A hidden rule labels the rows of this table. It goes by one to three of the table's principal directions, not those with the most spread.
[-0.45  0.01  1.31 -1.29  0.28  0.9   0.04  0.3   0.49 -0.1   0.13  0.37  1.34  0.35 -0.05 -1.63 -0.64 -0.1   0.69  0.07  0.24 -0.41  0.53  0.7   0.71  0.07  0.79  0.28 -1.14 -0.38  0.4   0.95 -0.06  0.23 -2.02  0.42] Z90
[-1.93  0.15 -0.44 -0.31  0.92 -0.2  -0.49  0.89  1.1  -0.98  0.7   2.76  0.66  0.54  0.66 -0.59  0.89 -0.12 -0.77 -0.07  0.29  0.66 -0.86 -0.49  0.24 -0.29 -1.21  1.79 -0.92 -0.83 -2.19  0.6   0.68  0.79  0.44 -1.46] Z605
[ 0.7  -0.3  -1.81  0.39 -1.16  1.22 -0.68 -0.39  0.67  1.01  1.22  0.22  0.51  1.19  0.95 -0.16 -0.91 -1.06 -0.02  0.41 -0.34 -1.2   0.58  0.15 -0.01  0.69 -0.3  -0.57  0.38 -0.83  0.38  0.4   0.84  0.29 -1.55  0.18] Z605
[ 0.51 -1.06 -0.93  0.74 -0.86  0.18 -0.25 -0.49  0.3   0.01  0.76  0.89 -0.1   0.29  0.76  0.09 -0.25 -1.76 -0.27  0.2  -0.13 -0.04  0.29 -0.67 -0.39  0.88 -1.25  0.46  0.23 -1.1  -0.7   0.79  0.46  1.11  1.09  0.08] Z605
[-0.29  0.2  -0.28 -1.34  1.69 -0.35 -0.57  1.03  0.16 -0.71  0.48  1.28  0.4   1.18  1.63 -0.26  0.63  0.81 -0.67 -0.4   0.65  0.92 -0.08 -1.75  1.4  -0.61  0.51 -0.05 -0.11 -1.32 -1.72  1.11 -0.56  0.37  0.25 -0.23] Z90
[-0.11 -0.6  -0.41  0.65 -3.08  0.01 -0.76 -2.44  0.41  2.1   0.48 -0.95 -0.46  0.01 -2.34 -0.42 -0.26 -1.7   0.47  0.6  -1.99 -1.05  0.42  2.35 -1.79  1.84 -1.36 -0.01  1.44  0.8   2.4  -0.61  1.63  0.73  0.32  0.66] Z681
[-0.31  1.06 -0.15  0.3   0.41  0.41 -0.19 -0.72 -0.07  0.15  0.03 -0.9  -1.09 -0.3  -1.21  0.54  0.43  1.57  0.17 -0.04 -0.4   0.11 -1.1   0.28  0.16 -0.96  0.46 -1.1   0.82  1.26  1.47 -0.88 -0.1  -1.48 -0.1  -0.16] Z681
[ 1.36 -1.49 -0.1   0.33  0.45 -2.09  0.85  3.1  -0.95 -0.22 -1.46 -0.89 -1.05  0.78  3.54  2.18 -0.23 -1.21 -1.77 -1.18  0.91  0.63  1.65 -3.25  0.26 -0.68  1.23 -0.6   0.18 -1.53 -2.82 -0.31 -3.39  1.1   0.7   0.62] Z605
[-0.59 -0.35  0.72 -1.71  1.82 -0.79 -0.16  1.87  0.69 -0.64 -1.03  1.52  0.28  0.31  2.23 -0.45 -0.03  0.36 -1.66 -1.89  0.69  0.42  0.   -1.89  0.62 -0.48  0.23  0.57  0.34 -1.83 -3.46  0.83 -2.07  0.91  1.59 -0.3 ] Z681
[-0.86 -0.04  1.05 -2.06  1.17  0.15 -0.04  2.77  0.24  0.48  0.89 -0.3   0.67  1.92  1.41 -0.47 -0.15  0.83 -0.56 -1.31  1.01  1.11  0.45 -1.11  1.59 -0.11  2.04 -1.31 -0.51 -0.37 -0.8   1.15 -1.93 -0.7  -1.96 -0.14] Z681
[-1.39  1.42 -3.51  0.64 -0.06 -0.19 -0.15  0.48  1.23 -0.85  1.1   1.21  0.7   1.5   0.41 -0.25  1.01 -0.66  0.77  1.73 -0.07 -0.07  0.31  0.39  0.42 -0.51 -0.65  1.07 -0.24 -0.16 -1.02 -0.91  2.06  0.99 -1.38  0.45] Z90
[ 2.19 -0.16  2.46  1.32  1.55  0.78  1.21  1.13 -2.25 -0.66 -1.62 -2.32  0.95 -0.5   1.58  0.71 -0.46  1.08  0.53 -1.59  1.81  0.48  0.97 -1.29  1.07  0.43  2.2  -2.24 -2.37 -0.34 -0.13  1.59 -2.68 -1.28  0.01 -0.07] Z605
[-2.12  2.26 -1.95  0.36  1.14 -1.17 -0.07  0.1   0.11 -0.99 -0.29  0.23 -0.08  0.21 -0.29  0.52  1.76  2.26  0.24  0.75 -0.01  0.44 -0.71  0.38  0.34 -1.03  0.34  0.15 -0.08  1.14 -0.84 -1.79  1.17 -0.77 -0.35 -0.58] Z90
[-0.15 -3.26 -0.75 -0.2  -3.46 -0.78 -1.22 -1.73 -0.02  1.79  1.89  0.52 -1.21  1.18  0.65  0.37 -0.5  -2.97 -0.78  0.46 -1.22 -0.3   1.88 -0.77 -1.34  2.78 -1.45 -0.34  1.44 -1.5   0.2   1.    0.6   2.4   0.99  0.36] Z605
[ 1.13  0.31 -1.11  2.1   0.54  1.11  0.86  0.33 -0.93 -0.84 -0.28 -1.58 -0.04  0.19  1.15  1.03  0.15  0.41  1.29  0.01  1.17 -0.02  1.34 -0.95  0.7   0.12  1.08 -1.96 -1.19 -0.05 -0.09  0.12 -0.8  -0.07 -0.42  0.58] Z605
[ 1.89 -2.64 -0.01  2.19 -4.08  0.    0.41 -2.75 -0.74  1.48  0.79 -1.63 -1.63 -1.48 -0.68  1.24 -2.15 -3.4  -0.19  1.22 -1.28 -1.01  0.41  0.59 -2.39  2.13 -1.67 -0.25  1.24  0.27  2.49 -0.44  1.01  0.22  0.53  0.97] Z90
[-1.82 -0.79 -1.01 -2.55 -1.41 -0.44 -1.44  1.81  2.7   0.84  2.77  4.43  2.1   2.69  0.76 -2.37 -0.67 -3.75 -1.7   0.7  -0.74 -0.24 -0.93  0.76 -0.19  0.52 -2.44  3.94  0.3  -1.94 -1.8   1.52  1.99  1.53 -1.34 -1.07] Z90
[ 0.81 -2.9   3.08 -2.39 -1.77 -0.33 -1.06 -2.54 -0.04  1.55 -0.34  0.94 -0.36 -1.36 -0.85 -1.43 -1.41 -1.34 -0.87 -0.65 -1.42 -0.91  0.55  0.39 -1.27  1.73 -0.99  0.85  1.34 -1.32  0.9   1.49 -0.17  1.55  1.71  0.4 ] Z605
[ 0.94 -0.96  1.28 -1.42  0.87 -0.33  0.31  0.89 -1.76 -0.56 -0.27 -0.49  0.41  0.38  1.28  0.14  0.12  1.03  0.65 -0.24  1.44  0.31  2.01 -1.41  1.21  0.17  1.91 -1.16 -1.1  -0.66 -0.4   1.17 -1.45  0.31 -0.29  0.16] Z681
[-2.19  0.72 -1.23 -1.14  1.07 -0.66 -0.94  1.08  1.27 -0.84  1.14  3.12  0.61  1.28  1.   -0.85  1.02 -0.08 -1.26 -0.56  0.2   0.75 -1.5  -0.86  0.57 -0.27 -1.09  1.59  0.37 -1.11 -2.73  0.88  0.35 -0.09  1.4  -1.48] Z605
[ 1.12 -0.45  0.09  0.97 -1.24  0.1   0.07 -0.92 -0.59  0.9  -0.29 -1.68 -1.57 -0.34 -1.37  0.92  0.06 -0.62  0.57  0.12 -0.86 -0.27  0.31  0.28 -0.61 -0.19  0.3  -1.08  1.06  0.94  2.25 -0.74 -0.71 -0.3   0.39  0.81] Z605
[-1.42  0.34 -2.14  1.78 -0.39  0.96 -0.33 -1.04  1.04 -0.32  0.67  0.46 -0.45  0.33  0.72  0.27  0.23 -0.08  0.15  0.23 -0.3  -0.43  0.04 -0.25 -0.22  0.57 -0.69 -0.68 -0.09 -0.39 -0.73 -0.31  0.77  0.52 -0.29 -0.12] Z681
[ 1.81 -2.69  1.89 -1.91 -2.78  0.12 -0.68  0.35  0.56  2.95  0.39 -0.31 -0.01  0.6   0.57 -0.65 -2.99 -3.14 -1.97 -1.1  -1.13 -1.65  0.49  0.4  -1.27  1.31 -0.55  0.24  1.98 -1.26  0.99  0.98 -1.24  0.43 -0.58  0.47] Z605
[-0.97  0.71 -1.78  1.24 -0.55 -0.44 -0.21 -0.92  0.64  0.05 -0.09  0.29 -0.07 -0.28  0.17  0.38  0.27  0.05 -0.29  0.51 -0.73 -0.4  -0.44  0.55 -0.76  0.36 -0.8   0.42  0.28  0.17 -0.62 -1.16  1.36  0.07 -0.1  -0.17] Z681
[ 1.5  -0.64  4.37  1.16  1.72  0.44  0.98 -0.08 -1.93 -0.57 -2.07 -1.33  0.16 -2.38  0.27  0.55 -0.37  1.46 -0.36 -2.13  0.91  1.02 -0.94 -0.97  0.19  0.27  1.26 -1.09 -2.16  0.16  0.19  1.52 -2.55 -1.85  1.37 -1.  ] Z681
[ 1.   -1.08  0.4   0.68 -1.29  0.55 -0.07 -2.09  0.17  0.54 -0.27 -0.36 -0.57 -1.21 -0.39 -0.15 -1.12 -1.16 -0.01  0.2  -0.87 -0.84  0.11  0.36 -1.01  0.88 -0.93 -0.02  0.73 -0.42  0.9   0.13  0.44  0.67  0.72  0.81] Z681
[ 0.4  -2.03  1.91 -1.83 -1.56 -2.39 -0.24 -0.59 -0.31  0.93 -0.9   0.39 -0.39 -0.79  0.63 -0.34 -1.3  -1.91 -1.92 -0.54 -0.99 -0.34  0.17 -0.37 -1.3   1.08 -0.67  1.37  1.67 -1.21 -0.82  0.3  -0.78  0.79  1.78  0.59] Z90
[ 0.85 -1.23  2.77 -1.13  0.11 -0.01 -0.01 -0.43 -0.24  0.26 -0.72  0.36  0.74 -0.94  0.41 -0.98 -1.17 -0.57 -0.72 -0.8  -0.1  -0.07 -0.18 -0.17 -0.12  0.64  0.06  0.61 -0.49 -1.03 -0.11  1.46 -0.75  0.15  0.34  0.09] Z605
[-0.36  2.11 -2.46 -0.71  0.86 -0.54 -0.32  0.51  0.52 -0.13 -0.63 -0.24  0.45  1.09  0.19 -0.34  0.86  1.16  0.37 -0.17  0.01 -0.55  0.36  0.38  0.56 -0.62  0.49 -0.37  1.45  0.04 -1.1  -1.03  0.2  -0.03  0.57  0.76] Z605
[ 1.84 -2.38  0.07  2.33 -0.95  0.18  0.79  0.47 -1.28 -0.35  0.74 -0.35 -1.26 -0.38  1.61  2.07 -0.43 -2.07 -0.17  0.3   0.66  0.78  0.74 -2.26 -0.24  0.39 -0.02 -0.59 -1.19 -0.61  0.11  0.74 -1.15  0.24  0.13 -0.25] Z90
[-2.21  1.28  0.79 -3.07  0.49 -1.85 -0.6   0.97  1.15  0.24 -0.51  1.08 -0.06  0.45 -1.16 -1.12  0.23  0.82 -1.3   0.06 -0.9  -0.17 -1.48  1.07 -0.01 -1.78  0.01  1.85  1.71  0.65 -0.24 -1.36  0.06 -0.51 -0.51 -0.14] Z605
[-1.04 -1.1   1.97 -2.86 -1.94 -1.76 -1.26 -2.76  0.37  1.72 -0.64  0.35 -1.42 -1.17 -2.7  -1.02 -0.28 -0.06 -0.79  0.36 -2.45 -0.97 -0.3   1.69 -1.62  0.25 -0.79  1.16  2.77  0.56  2.   -1.04  0.72  0.8   1.05  0.62] Z90
[ 0.36 -1.46  2.55 -0.02  0.37 -0.92  0.3   0.17 -0.91 -0.09 -0.97 -0.02 -0.3  -1.07  0.86  0.33 -0.19 -0.27 -1.09 -1.53  0.24  0.99 -0.2  -1.33 -0.29  0.84  0.23 -0.03 -0.56 -0.73 -1.07  1.19 -1.85 -0.15  1.9  -0.5 ] Z681
[ 0.34 -1.4  -0.11 -1.21 -0.99 -0.19  0.04 -0.04  0.64  0.59  0.64  0.33  0.68  0.18  1.58 -0.76 -1.55 -1.56 -0.45  0.24 -0.14 -0.33  1.1  -0.38 -0.09  1.29  0.15  0.31  0.25 -1.35 -0.79  0.68  0.27  1.03 -1.28  1.16] Z90
[ 0.09  1.53 -0.48  0.9   2.45  0.08  0.93  2.24 -1.04 -1.38 -0.31 -1.01  0.54  0.62  1.61  0.97  0.93  1.98  0.32 -0.97  1.91  1.45 -0.16 -1.56  1.61 -0.66  1.84 -1.61 -1.42  0.3  -1.53  0.37 -1.57 -1.75 -0.02 -0.55] Z605
[ 0.89 -1.97 -0.31  0.51 -1.07  0.23 -0.25 -1.48 -0.11  0.15  0.42  1.1  -1.12 -1.25  0.36  0.56 -0.27 -1.2   0.02  0.27 -0.58 -0.34  0.43 -0.9  -0.72  0.5  -0.55  0.34  0.21 -0.67  0.21  0.31  0.09  0.71  0.69 -0.09] Z605
[ 1.11 -1.49  3.32 -0.81  0.18 -0.27  0.39 -0.26 -1.21  0.3  -0.85 -0.44  0.34 -1.48  0.16 -0.24 -0.81  0.16 -0.35 -0.96  0.22  0.43  0.07 -0.38 -0.08  0.77  0.93 -0.12 -1.   -0.24  0.45  1.26 -1.28 -0.65  0.21 -0.24] Z90
[-0.9   1.97  0.55 -0.69  1.19 -0.3   0.08  0.76 -0.18  0.04 -0.49 -0.66  0.65 -0.04 -0.89 -0.06  0.23  2.45 -0.36 -0.18  0.33  0.09 -1.39  1.19  0.3  -0.92  0.55 -0.09 -0.08  1.49  0.33 -1.03  0.45 -1.9  -0.89 -1.01] Z605
[ 1.24 -3.45  2.98  1.88 -2.44  0.37  0.55 -1.38 -0.19  1.3   0.25 -0.39 -0.52 -1.99 -0.09  0.35 -1.66 -3.38 -0.62 -0.34 -1.13  0.62 -0.04 -0.05 -1.76  2.29 -0.91  0.57 -1.41 -0.47  1.34  1.33 -0.37  0.58 -0.27  0.17] Z605
[ 0.84 -1.56  0.66 -0.37 -0.85 -0.78  0.12 -0.19 -0.63  0.32  0.29 -0.27 -0.65 -0.18  0.53  0.53 -0.56 -1.06 -0.46  0.34 -0.08  0.36  0.61 -0.86 -0.28  0.48 -0.04  0.01  0.35 -0.49  0.21  0.34 -0.33  0.59  0.26  0.51] Z681
[-1.07 -1.18 -1.46 -0.74 -0.42 -2.38 -0.82  2.81  1.53  0.95  0.64  2.1  -0.58  2.04  2.42  0.85  0.55 -2.42 -2.97 -0.9  -0.76  1.15 -0.28 -2.02 -0.42 -0.18 -1.13  1.74  1.28 -1.74 -3.35 -0.12 -0.97  1.69  0.78 -0.55] Z681
[ 1.79  0.62  0.38  1.61  1.09  0.33  1.57  1.71 -0.67 -1.11 -1.7  -1.67  0.45 -0.29  0.84  0.59 -0.29 -0.57  0.82 -0.21  1.05  0.12  0.66 -0.55  0.61 -1.11  1.14 -0.34 -1.35  0.   -0.28 -0.22 -1.68 -0.06 -0.48  1.18] Z90
[-1.85  2.84 -0.55  0.84  1.88 -1.01  0.21  0.1  -0.15 -1.48 -1.63 -0.24  0.   -0.38 -0.21  0.35  1.27  2.56 -0.4  -0.43  0.26  0.11 -1.67  0.28  0.25 -1.34  0.16  0.    0.08  0.88 -1.28 -1.4  -0.12 -1.59  1.25 -0.86] Z605
[ 2.19  0.51  1.81  0.81  1.51  2.05  1.39  0.23 -1.48 -1.07 -1.43 -1.88  1.55 -1.2   0.4  -0.52 -1.01  1.29  1.72 -0.98  1.95 -0.47  0.96  0.18  0.92  0.47  1.56 -1.66 -2.02  0.08  0.34  1.32 -1.32 -1.06  0.01  0.42] Z90
[-2.05  2.94 -1.34  1.53  2.5  -1.2   0.4   1.63 -0.12 -2.13 -1.05 -0.15 -0.84  0.85 -0.23  1.2   2.64  2.01 -0.04 -0.15  0.62  1.48 -1.5  -0.89  1.01 -2.52  0.31 -0.1  -0.28  1.04 -1.41 -1.42 -0.89 -0.93  1.41 -0.65] Z605
[-1.04  3.48 -0.67  1.29  2.79  0.06  0.67 -0.23 -1.02 -2.01 -1.07 -1.2  -0.12 -0.92 -1.16  0.87  1.74  4.31  1.03  0.35  1.06  0.74 -1.73  0.44  1.02 -1.92  0.97 -1.07 -0.78  2.18  0.28 -1.59  0.56 -2.58  0.38 -0.91] Z90
[ 0.37 -1.55 -1.1  -1.84 -2.27  0.08 -1.17 -0.08  1.23  1.84  1.42  1.36  0.12  1.33  0.7  -0.72 -1.61 -2.3  -1.18  0.43 -0.96 -1.72  0.69  0.36 -0.75  0.69 -1.14  0.93  1.92 -1.3   0.05  0.24  0.81  1.26 -0.97  0.18] Z605
[-1.18  0.74 -0.7  -0.08  0.34  1.17 -0.4   0.15  0.46 -0.18  1.06  0.61  0.58  0.84  0.22 -0.48  0.08  0.9   0.33  0.02  0.4  -0.33 -0.29  0.26  0.65  0.02  0.33 -0.6  -0.63  0.12  0.06  0.39  0.43 -0.81 -1.39 -0.88] Z681
[ 0.41 -0.2   0.67  0.79  0.54  0.58  0.55  0.16 -0.32 -0.14 -0.17 -0.69 -1.05 -1.07 -1.02  0.88  0.45  0.83  0.46 -0.26  0.25  0.79 -0.37 -0.17 -0.11 -0.58  0.22 -0.53 -0.37  1.16  0.85 -0.51 -0.49 -0.4   0.37 -0.27] Z605
[-0.71  0.37  1.41 -1.45  0.63 -1.83  0.47  1.14  0.25  0.08 -0.94  0.45  0.35 -1.19 -0.62 -0.21  0.08  0.5  -0.95 -0.16 -0.34  0.79 -1.17  0.72 -0.46 -0.72  0.19  1.92  0.    0.9  -0.64 -1.1   0.13 -0.69 -0.3  -0.34] Z90
[-2.52  0.36 -2.54 -0.12  0.95 -1.71 -0.12  2.5   0.83 -1.34  1.86  2.45 -0.18  1.76  1.96  0.91  1.6  -0.27 -1.19  0.74  0.73  1.96 -0.7  -1.98  0.79 -0.84 -0.52  1.42 -0.5  -0.52 -3.07 -0.33  0.62  0.36 -0.37 -1.25] Z90
[-1.72 -1.17 -1.23 -1.93 -0.51 -0.34 -1.15  0.67  1.91 -0.08  1.89  3.73  0.28  1.31  1.01 -1.06 -0.07 -1.71 -1.37  0.49 -0.24 -0.11 -0.22 -0.63 -0.15  0.1  -2.04  2.44  0.71 -1.75 -2.21  0.75  1.24  2.06  0.26 -0.88] Z605
[ 0.43  0.    0.08  0.11  1.39 -0.28  0.23  1.59 -1.16 -0.52 -0.16 -0.92 -0.18  1.19  1.68  1.06  0.85  1.17  0.1  -0.5   1.13  1.04  1.12 -1.98  1.44 -0.58  1.88 -1.76 -1.01 -0.43 -0.69  0.58 -1.78 -0.1  -0.62  0.05] Z605
[ 3.59 -0.26  2.41  0.56  0.57  2.37  1.49 -0.25 -1.46  0.71 -2.23 -3.82  0.67 -1.97  0.32  0.02 -2.17  1.39  1.75 -1.2   0.9  -1.41  1.82  0.51  0.51  0.28  3.15 -3.01 -1.27  0.6   2.24  0.25 -2.25 -1.36 -2.28  1.74] Z681
[-0.35 -1.67 -2.24  0.97 -1.36 -0.48 -0.34 -0.16  0.5  -0.03  1.45  1.4  -0.26  0.91  1.78  0.49  0.29 -2.32 -0.3   0.53 -0.13  0.44  1.29 -1.39 -0.43  1.63 -1.21  0.45 -0.06 -1.59 -1.85  0.67  0.74  2.1   0.72  0.18] Z605
Here are more rows. What is the label of each one?
[-0.72  1.36 -1.79  1.91 -0.17 -0.29 -0.17 -0.9   0.25 -0.19 -1.01 -0.69 -1.26 -0.12 -1.42  1.03  1.34  0.71  0.27  0.44 -0.73 -0.5  -0.28  0.8  -0.86 -0.85 -1.16 -0.13  0.98  1.05  0.27 -2.04  0.72  0.69  1.52 -0.03] Z681
[ 1.85 -2.11  0.41  0.36 -1.87 -0.88  0.61  0.33 -0.42  0.8  -0.16 -0.42 -0.34 -0.59  1.14  0.71 -1.65 -2.83 -0.91  0.11 -0.25 -0.41  0.73 -0.57 -1.12  0.89 -0.45  0.69  0.5  -0.77 -0.15  0.06 -0.6   0.59  0.21  0.71] Z90
[-0.04  1.16  1.6   1.95  1.32  0.8   0.47 -0.81 -0.86 -0.32 -0.44 -0.68  0.4  -1.82 -1.65  0.36  1.18  1.99  0.88 -0.65  0.01  1.43 -1.93  0.84  0.09  0.11  0.67 -0.5  -2.14  1.82  1.41  0.26  0.26 -2.55  0.   -1.41] Z681
[-0.73  0.   -1.97  0.24 -1.53 -0.95 -0.42 -0.31  0.18  0.58  0.56  0.23 -0.38  0.73 -0.29  0.46  0.42 -0.78 -0.17  0.65 -0.56 -0.53  0.47  0.6  -0.93  0.67 -1.01  0.39  1.13  0.24 -0.27 -1.01  1.13  0.62  0.61 -0.15] Z90
[-0.79  1.16 -2.12 -0.36 -0.35  0.24 -0.82  0.3   0.61  0.29  0.59 -0.19 -0.17  2.32 -0.64 -0.31  0.82  0.05  0.37  0.25 -0.05 -0.69  0.72  0.56  0.27 -0.25 -0.74 -0.62  1.56 -0.03  0.   -0.41  0.47  1.12  0.77  0.34] Z605
[-0.37  0.77 -0.68  2.43  2.31  0.34  0.35  1.96  0.41 -1.84 -0.33  1.35  0.32  0.57  2.15  0.82  1.2  -0.25 -0.87 -1.15  1.07  1.53 -1.28 -2.23  0.93 -0.92 -0.54  0.4  -1.8  -1.24 -2.96  1.04 -1.3   0.04  1.43 -1.19] Z681
[-0.56  0.47  0.82 -1.75  0.89 -0.64 -0.32  2.12  1.59  0.67 -0.65  1.65  1.65  0.44  0.3  -1.35 -0.14 -0.56 -1.4  -1.15 -0.37  0.2  -0.96  0.77 -0.08 -0.39 -0.52  2.26 -0.05 -0.61 -1.89  0.2  -0.12  0.47 -0.28 -0.53] Z681
[ 0.24  1.66  1.37  0.56  3.16 -0.93  0.8   2.2  -0.99 -1.14 -2.6  -1.11 -0.27 -0.61  0.84  1.14  1.35  2.57 -0.59 -2.04  0.94  1.26 -0.9  -1.48  1.08 -1.98  2.   -0.94 -0.82  0.49 -1.52 -0.48 -3.02 -1.64  1.19 -0.55] Z681
[-2.08  1.94 -2.22 -0.45  0.18  1.23 -0.42  0.57  1.61 -0.18  2.02  1.31  1.31  1.36 -0.72 -1.11  0.17  0.76  0.5   1.06  0.31 -0.36 -1.04  1.69  0.46 -0.25 -0.76  0.69 -0.21  0.86 -0.01 -0.48  2.5  -0.76 -2.15 -0.96] Z605
[ 0.79 -1.54  0.28 -0.4  -1.73  0.09 -0.09  0.15  0.22  1.01  0.41 -0.35 -0.34  0.66 -0.01 -0.04 -1.01 -2.07 -0.11  0.59 -0.52 -0.73  1.24  0.19 -0.54  0.29 -0.34  0.24  0.48 -0.47  0.98  0.03 -0.13  1.44 -1.04  0.91] Z90
[ 1.33  0.74  1.36  0.83  1.03  0.19  0.63 -2.12 -1.95 -0.62 -2.24 -2.4  -0.94 -2.27 -1.61  0.74  0.75  2.86  1.71 -0.01  0.1  -0.23  0.59  0.38  0.11 -0.58  1.59 -1.83 -0.31  1.43  1.97 -0.9  -0.64 -0.82  0.96  0.76] Z90
[-0.34 -0.8   0.28  1.01  0.25  0.28 -0.34 -1.05 -0.4  -0.35  0.28  0.53 -0.62 -0.49  0.42  0.47  0.7   0.4  -0.15 -0.68  0.08  0.74 -0.14 -1.12 -0.07  0.93 -0.39 -0.68 -0.53 -0.52 -0.61  0.98 -0.3   0.19  1.67 -0.81] Z681
[ 0.86  0.5  -0.81  0.24 -0.55  0.08  0.33  0.45  0.3   0.67 -0.47 -1.35 -1.05  0.06 -1.48  0.63  0.17 -0.31  0.75  0.71 -0.68 -0.51  0.37  0.89 -0.28 -1.48  0.41 -0.15  1.01  1.29  1.85 -1.82 -0.13  0.2  -1.08  1.16] Z90
[-0.65 -0.01 -1.92 -0.57 -2.63 -0.39 -1.63 -1.5   1.48  1.88  0.12 -0.09 -1.31  1.93 -1.38 -0.55 -0.11 -2.02 -0.61  0.33 -2.21 -2.05  0.62  1.28 -1.31  0.13 -1.83  0.11  3.65 -0.54  1.06 -1.07  0.52  2.05  1.29  1.24] Z681
[ 0.17 -1.42  0.54 -4.46 -1.27 -0.02 -1.55 -0.1   0.94  1.69  1.16  1.48  0.63  1.74 -0.02 -2.17 -1.28 -1.17 -0.58 -0.08 -0.65 -1.48  1.28  0.45  0.26  0.52 -0.13  0.63  2.25 -1.56  0.35  1.29  0.05  1.5  -0.49  0.75] Z90
[-0.76  0.93 -2.89  2.93 -1.01  0.65  0.05 -1.96  0.19 -0.2   0.24 -0.72 -0.89 -0.49 -1.27  1.01  1.18  0.4   1.41  1.12 -0.58 -0.43  0.35  1.08 -0.98  0.65 -1.11 -0.7   0.08  1.23  0.71 -1.66  2.01  0.52  0.57  0.04] Z605
[-0.22  0.29 -1.65 -0.32  0.    0.63 -0.8   0.65  0.19  0.2   1.31  0.27 -0.18  2.26  0.84  0.14  0.43 -0.03  0.14  0.2   0.24 -0.28  0.6  -0.86  1.03 -0.48  0.52 -1.14  0.48 -0.64  0.13  0.54 -0.35  0.07 -0.91 -0.06] Z605
[-0.43  1.71  1.97  0.86  1.14  0.23  0.6  -1.65 -1.1  -0.68 -1.86 -2.   -0.69 -2.   -2.75  0.19  1.02  2.93  1.48  0.16 -0.35  0.19 -0.89  1.47  0.05 -1.23  1.27 -0.97 -0.76  2.36  2.55 -1.31 -0.15 -1.66 -0.17  0.12] Z90
[-0.3  -1.23 -0.37 -0.31  0.29 -1.73 -0.35  0.42 -0.21 -0.22 -0.12  0.85 -0.78  0.37  2.    0.83  0.72 -0.46 -1.23 -0.49 -0.1   1.09  0.64 -2.28  0.15  0.36  0.08  0.08  0.34 -1.47 -2.22  0.44 -0.98  1.26  1.38  0.11] Z605
[ 0.73 -0.38  0.79  0.86  0.    0.29  0.3  -1.19 -0.12 -0.18 -0.83 -0.13 -0.09 -1.62  0.12  0.09 -0.75 -0.05 -0.31 -0.33 -0.19 -0.32 -0.56  0.01 -0.63  0.41 -0.54  0.18 -0.12 -0.23 -0.12  0.09  0.06 -0.19  0.9   0.  ] Z681
[-0.39  1.51 -1.08  0.14  0.03  0.87 -0.31 -0.86  0.73 -0.24  0.16  0.22  0.74  0.37 -1.32 -1.08  0.25  0.2   0.86  0.5  -0.21 -0.71 -0.44  1.56  0.   -0.06 -0.95  0.39  0.49  0.34  0.49 -0.18  1.46  0.11  0.44  0.24] Z605
[-1.51 -0.65  0.91 -0.56 -0.97 -0.52 -0.53  0.26  0.98  0.82  0.79  1.7   1.19  0.08  0.3  -0.87 -0.84 -1.13 -1.77 -0.5  -0.45 -0.01 -1.27  0.9  -1.07  1.47 -1.66  1.81 -0.3  -0.5  -1.25  0.64  1.11 -0.1  -0.03 -1.61] Z605
[-0.73 -0.87  0.9  -0.99 -0.14 -0.02 -0.56 -0.06  0.63  0.55  0.01  0.74  0.47  0.35  1.13 -0.8  -0.63 -0.34 -0.96 -0.9  -0.28 -0.19  0.34 -0.44 -0.02  0.95 -0.02  0.01 -0.02 -1.28 -1.12  0.99 -0.53  0.79 -0.18 -0.07] Z681
[ 0.29  1.66 -0.01  0.72  1.    0.6   1.25  0.87 -0.32 -1.09 -0.79 -1.44  0.45 -0.46 -0.35  0.16 -0.37  1.01  1.02  0.63  0.93 -0.25 -0.25  0.7   0.6  -1.38  1.01 -0.35 -0.89  1.22  0.73 -1.06 -0.11 -1.26 -1.64  0.54] Z90
[ 0.05  0.08  3.23 -0.62  1.95 -0.59  0.49 -1.04 -1.52 -0.22 -1.39 -1.07 -0.86 -3.   -1.97  0.79  1.18  3.95  0.44 -0.42  0.03  1.75 -0.97  0.17  0.1  -0.73  1.52 -0.59 -1.23  2.14  1.47 -0.78 -0.2  -1.46  0.15 -0.83] Z90
[-0.32 -1.13  1.18  0.89 -1.44  0.58  0.18  0.82  0.61  0.65  1.28 -0.09  0.5   1.15  0.38 -0.4  -1.18 -2.79 -0.69 -0.04 -0.18  0.42 -0.36  0.12 -0.3   1.   -0.82  0.38 -0.94 -0.58  0.52  1.31 -0.26  0.22 -1.26 -0.06] Z681
[-1.17  0.3   0.66 -0.02  0.13 -0.51  0.46 -0.23  0.43 -0.21 -0.04  0.75  0.32 -1.69 -0.99 -0.2   0.04  0.58 -0.19  0.38 -0.29  0.53 -1.35  1.14 -0.74  0.05 -0.49  1.55 -0.78  1.15 -0.1  -0.91  1.32 -0.85 -0.6  -0.85] Z90
